In the rows, 128 means zero.
The rows below come in pairs that one turn or mirror swaps. Which row does each named row swap with?
Punov: [112 148 113 161 128 148  95 104 107 153 125 103 118 104  96 166 148 130
 128 143 131 137 140 126  90 111]
nupet: [136 121 123 110 132 136 143 108  69 138 128 151 103 112 114 110 153 143
 154 117 150 124  83 117 119 134]
Goli: [169 104 108 135 173 120 140 121 143  91 124 150 120 143 106  94 159 130
 146 133 154 126 151 118 127 128]
kinal: [149 142 123 141 118 105 154 130 179  91 105 120 121 127 101 144 141 148
 115 120 145  90 123 114 106 166]
lemu: [105 151 108 121 168 108 146 150 118 106 119 134 130 141 140 151 128 108
 166 136 111 126 150  94 114 149]
Pomad: [111 109 130 154 139 138 165 114 120 130 109 128 143 126 110 166 143  76
 166 120 138 117 122 104  89 123]
buti: [139 126 107  95 120 109 143 124 103 114 133 132  97 186 118 115 145 143
 118  90 125 131 119 117 116 136]
luv: [101 106 124 126 144 127 125  98  93 101 132 148 129 163 102 102 145 124
  99 132 146 125 114 140 125 121]
Soko: [ 91 121 112 134 177 131 136 122  91 133 128 120 112  80 116 107 149 114
 142 154 146 119 131 118 129 124]
Felo: [138 148 113 153 154 125 140 109 132 123 132  93 122 157 116 195 141 112
 115 154 145 129 124 117 126 125]
gita: [102 116 145 144 155 154 114 102 110 173 133 125 126 139 116 151 124 106
 161 114 135 133 161 125 119 123]
koniz: [112 145 111 127 137 131 130 109 152  88 131 139 113 147 130  84 156 149
 110 116 155 115  92 150 123 143]
kuveb: [127 163  76 103 124 121 162 106 117 131 101 117 117 108  94 160 135 136
 140  97 135 116 126 115 102 173]
Kaduv: [133 162  89 138 117  90 147 151 126  81 125 136 100 116  88 133 153 139
 141 151 145 126 142  92 140 149]
Bag: [120 133 131 123 142 111 147 139 176  89 118 138 124  94 138 149 168 113
 115 136 133 103 111 107 109 161]
Veva: [155 135 126  82 147 120 136 110 145 112 131 131 102  92 113 132 155 128
 163  71 149 122 119 119  98 133]
Lipeg: [141  82 133 153 125 136 151 112 133 156 153 138  93 131 106 101 150 129
 123 110 141 135 132 129 147 125]
sasi: [120 116 127 115 157 138 156 143 154 113 131 144 134 120 156 145 173 110
 140 124 140 115  95 108 137 113]
Sabak: [147 111 115 118 119 127 134 132 147  69 123 121 129 121 117 153 169 141
 114 107 152 102 103 115  93 148]
lunup: [135 117 123 136 139 138 129 131  46 122 131 150 109 130 129 161 167 136
 131 136 136 123 140 115 120 132]
laf: [111 139 114 100 129 125 139 115 148 105 127 196 103  82 106 125 159 119
 109 108 161 120 132 116 112 136]
tal: [ 96 139 115 145 162 154 134 133 158 120 142 124 111 145 135 131 128 105
 124 171 148 140 149 130 130 159]
nusa: [122 126 112 143 137 115 126 107 136 141 131 110 122 170 110 147 159 138
  71 143 142 141 133 123 124 114]
Rebit: [135 134 129 137 123 131 134 126  76 110 139 124 103 110 124 161 156 110
 151 180 150 125 152 110 109 135]
bukeg: [134 128 108 142 160 135 141 136 107 109 121 110 127 132 109 166 119  92
 178 114 128 147 152 111 142 131]
mapo: [131 141 132 133 170 133  97 104 109 138 149 113 110 139 113 166 145 125
 148 114 141 147 171 112 117 100]
gam: [ 89 148 100 109 127 152 127 107 124 139 155 121  68 110  87 120 161 142
 107 100 125 119 121 124 115 152]
kom: [ 96 150 135 120 147 123 118  77 119 154 123 145 125 125 103 150 126 117
 100 147 150 130 156 122 146 112]
roge: [ 95 168  96 140 137 144 126 133 103 140 130 117 110 108  85 153 125 132
 154 115 135 133 167  92 114 172]
kuvev: [146 142 129 180 120 129 135 118 104  95 142 139 100 155 111 107 157 119
  91 121 147 125  97 111 126 132]
muz: [ 92 150 120 142 135 123 140 117 172 123 131 158 119 100 114 147 153 138
 129  64 122 133 150 134 102 150]
dul: [132 141 113 134 150 126 145 120 138 120 134 157 107  94 104 111 157 131
 145  44 149 122 118 125 121 138]
Ropez: [136 160  96 170  97 126 136 125 143 105 126 143 131 119 103 109 158 121
 171 124 166 122 161 126 114 116]
riv: [124 120 114 166 156 134 137 108 104 131 133 151 114 168 114 105 147 117
 162 174 135 125 147 115 135 128]
ziri: [145 120 125 167 149 133 136 128 135 127 129 145 120 173 122 171 154 141
 114 172 141 122 120 120 114 110]
bolu: [118 128 114 101  98 127 127 106 118 125 127 135 110 162 101 152 152 150
 147 179 116 125 105 113 122 132]
lanal: [112 130 101 141 134 158 141 116 163 117 109 126 148 122 104 138 120 108
 138 158 117 127 108 100  88 165]
Kolon: [121  97 149 146 154 114 150  99 118 159 131 144 127 127 138 132 138 114
 129 117 148 145 147 146 138 110]
nuro: [ 75 150 118 174 146 127 134 113 168 132 123 138 126 102 114 134 154 134
 168 109 114 112 134 113 106 128]
moda: [145 137 119 113 142 134 143 117 114 124 132 167 132  64 102  89 152 135
 124 105 134 125 121 105 128 148]
darep: [ 97 139 113 133 120 133 135 125 154 129 129  88 125 161 108 142 153 127
  95  91 154 122 154 109 134 125]
bes: [160 143 122 129 107 164 126  98 148 142 146 147 127 138 112 140 143 133
 168 141 110 123 122 137 159 136]
sasa: [126 114 129 178 122 126 147 114 124 135 136 154  98 100 130 108 152 118
 160 180 133 127 139 126 125 132]
roku: [131 131 116 115 106 137 131 110 110  94 127 132 106 157 106 143 157 131
 162  59 126 127 104 130 101 123]
Pov: [ 99 169  73 107 121 133 154 111 132 118 123 126 101 101  82 147 133 138
 104 132 119 131 123 120  98 167]
vevu: [120 122 135 133 133 124 137 116  60 104 133 139 111 109 124 128 152 128
 109 172 138 121 122 125 123 127]
zali: [120 151  98 128 116 132 145 105 161 105 128 152  95 141  88  97 153 141
 153 108 120 101 127 114 119 182]
Mun: [143 130 114 158 131 140 141 113 116 107 136 136 130 138  80 154 157 134
 107  56 114 124 116 103 139 137]
Fudo: [145 164 138 116 123 106 134  96 155 101 123 131  95 159 109 128 160 137
 139 113 156  89 161 120  95 150]
Bavi: [149 112 127 123 107 128 117  89 106 142 118 116 129 136 107 161 151 139
 158 103 162 118 153 140  95 110]
dom: [168 135 119 128 124 131 138 123 122 120 129 126  96  55 100 129 156 122
 128 104 144 125  96 127 118 145]
denen: [ 86 163 106 127 158 132 156 127 155  97 134 152 106 119  98 144 125  87
 128 125 123 126 126 119 116 179]
Taniv: [165 132 108 122 189 134 133 114 143 118 136 165 131 152 117 151 155 135
 150 160 133 129 151 113 126 121]
Dev: [115 170 136 134 145 139 123  84 168 118 129 129  89 174 110 150 153 122
 158 126 114 105 144 121 103 151]
tif: [149 165  74 101 114 128 137  92 118 108 128 122 114 109  81 145 153 170
 126 116 124 125 106 120 115 149]
lida: [168 160 107 138 150 127 137 124 135 120 135 151 110  87 113 184 156 127
 165  90 137 126 139 120 136 139]
zaveb: [118 150  87 158 104 129 131  90 160 136 133 135 101 116  86 110 146 169
 130 120 107 125 130 130 124 148]
Medu: [ 90 171 130 142 120 142 125  93 103 175 137 136 109 128 101 137 142 109
 127 138 135 139 155 109  92 127]

Ropez pairs with bes
darep pairs with sasi
Pomad pairs with Mun
lunup pairs with kuveb
koniz pairs with tal
ziri pairs with kinal
Sabak pairs with Felo
Fudo pairs with Taniv

